(in the rows, 128 means zero)
Each path is a new rotation, seen through one point. The rows after it are directions, each followed by how far the rotation turns it, in degrees each step (0 if it stays put).
Each turn is a multiple of 5 degrees from 10 to 175, or 0.
Rotation 1:
[125 125 122 118 136 123 146 119 122 125 111 136 110 133 125 131 129]
[134 116 144 133 135 117 136 129 126 120 121 130 127 145 120 116 120]
[127 136 126 128 127 120 131 136 141 123 105 128 118 146 127 130 137]
[133 134 127 115 132 129 152 120 124 123 118 132 126 140 119 115 123]
[130 127 130 133 138 111 125 129 125 130 114 134 122 146 115 130 114]
[134 134 126 125 125 112 137 123 143 122 122 125 118 146 137 116 131]
[128 142 130 127 126 133 141 127 125 113 115 131 121 141 120 128 110]
[125 140 130 127 128 107 131 126 126 135 127 132 132 150 115 121 126]
[129 135 121 124 123 110 137 122 132 123 116 137 114 134 142 129 115]
[125 130 138 127 119 126 132 119 125 111 132 131 123 151 121 120 117]
[116 146 133 132 124 108 137 133 128 126 120 131 127 141 124 139 129]
[121 130 126 120 114 117 141 119 123 127 119 143 127 134 135 112 122]
[121 123 139 120 126 119 126 124 120 117 124 138 120 149 125 141 118]
[115 132 138 136 122 109 144 124 129 121 126 127 120 138 129 123 141]
[121 129 137 121 118 127 141 136 124 120 107 143 132 134 132 126 119]
[118 122 131 115 127 119 130 120 120 129 123 137 121 150 116 128 138]
[125 122 139 130 136 109 148 128 126 121 116 131 117 131 135 132 127]
Directions:
[130 125 121 131 129 129 130 134 131 124 136 136 129 126 125 129 130] | 0
[129 123 133 130 127 133 122 130 124 126 127 131 133 131 123 125 119] | 135
Rotation 2:
[135 135 124 122 131 121 123 132 149 125 134 138 146 133 138 138 116]
[129 125 124 117 143 136 116 141 146 126 133 124 143 128 127 130 113]
[129 125 127 115 142 125 127 144 141 132 140 133 149 136 127 129 136]
[143 135 120 120 133 126 124 137 142 123 136 143 145 131 137 137 121]
[132 128 121 114 133 133 113 135 148 126 127 126 148 126 128 125 116]
[122 126 131 118 139 120 126 139 149 133 139 130 148 137 130 132 127]
[141 131 123 121 143 131 125 143 140 124 141 138 140 131 135 140 119]
[138 127 118 112 134 135 115 140 141 126 129 131 149 126 126 123 126]
[126 131 127 117 130 117 124 133 150 131 134 135 152 137 133 130 127]
[134 131 126 122 142 130 122 139 147 124 137 131 139 132 135 140 110]
[133 123 122 112 144 135 119 145 140 128 135 127 146 128 124 125 128]
[135 132 123 117 133 120 127 137 143 129 138 142 152 136 134 131 133]
[137 133 121 120 132 130 117 133 148 123 130 134 144 128 136 136 110]
[124 123 127 114 141 131 119 141 147 131 133 122 147 132 124 125 122]
[134 129 127 119 141 122 131 143 142 129 143 139 145 137 133 137 130]
[145 132 116 118 135 134 117 138 141 122 132 137 145 126 134 132 118]
[126 127 124 112 131 126 116 135 149 130 128 127 153 131 127 122 125]
Directions:
[127 123 132 123 129 124 125 123 124 119 126 127 123 126 132 130 132] | 0
[126 131 127 128 119 124 124 120 134 128 122 128 132 128 130 126 124] | 90
Rotation 3:
[141 137 140 132 132 122 132 119 139 136 143 135 126 133 123 122 145]
[134 139 136 125 127 123 133 117 140 139 142 133 128 133 116 125 148]
[127 144 130 123 127 117 132 118 136 136 141 134 132 133 110 125 142]
[128 147 129 125 134 111 131 121 132 132 139 138 133 132 111 122 135]
[135 146 133 126 138 111 129 124 133 131 136 144 128 134 118 118 134]
[137 141 137 124 137 115 125 123 137 135 133 146 122 136 124 117 137]
[132 140 137 118 130 120 124 120 140 142 130 143 120 137 123 119 139]
[124 145 133 118 126 122 122 116 138 146 129 139 124 133 118 121 135]
[121 150 130 123 129 118 122 115 133 144 129 139 129 129 117 121 127]
[126 151 132 131 136 117 121 116 130 141 130 142 128 127 122 118 122]
[133 146 138 135 138 120 121 117 133 143 130 143 124 127 130 117 125]
[135 142 140 134 133 126 121 114 137 148 131 138 121 128 132 119 132]
[129 142 138 132 126 130 123 110 138 151 134 132 124 126 127 123 136]
[125 146 134 134 126 128 126 109 135 149 137 128 131 124 120 126 132]
[128 149 133 140 132 123 129 112 131 141 141 130 135 122 118 124 129]
[136 146 137 143 138 121 130 115 131 136 143 133 133 124 124 122 131]
[142 140 141 141 137 123 131 117 135 137 143 134 128 127 126 121 139]
Directions:
[132 126 124 126 126 131 123 134 134 131 135 134 132 124 127 131 124] | 0
[136 122 134 129 130 130 127 130 131 129 127 131 122 131 136 126 132] | 65
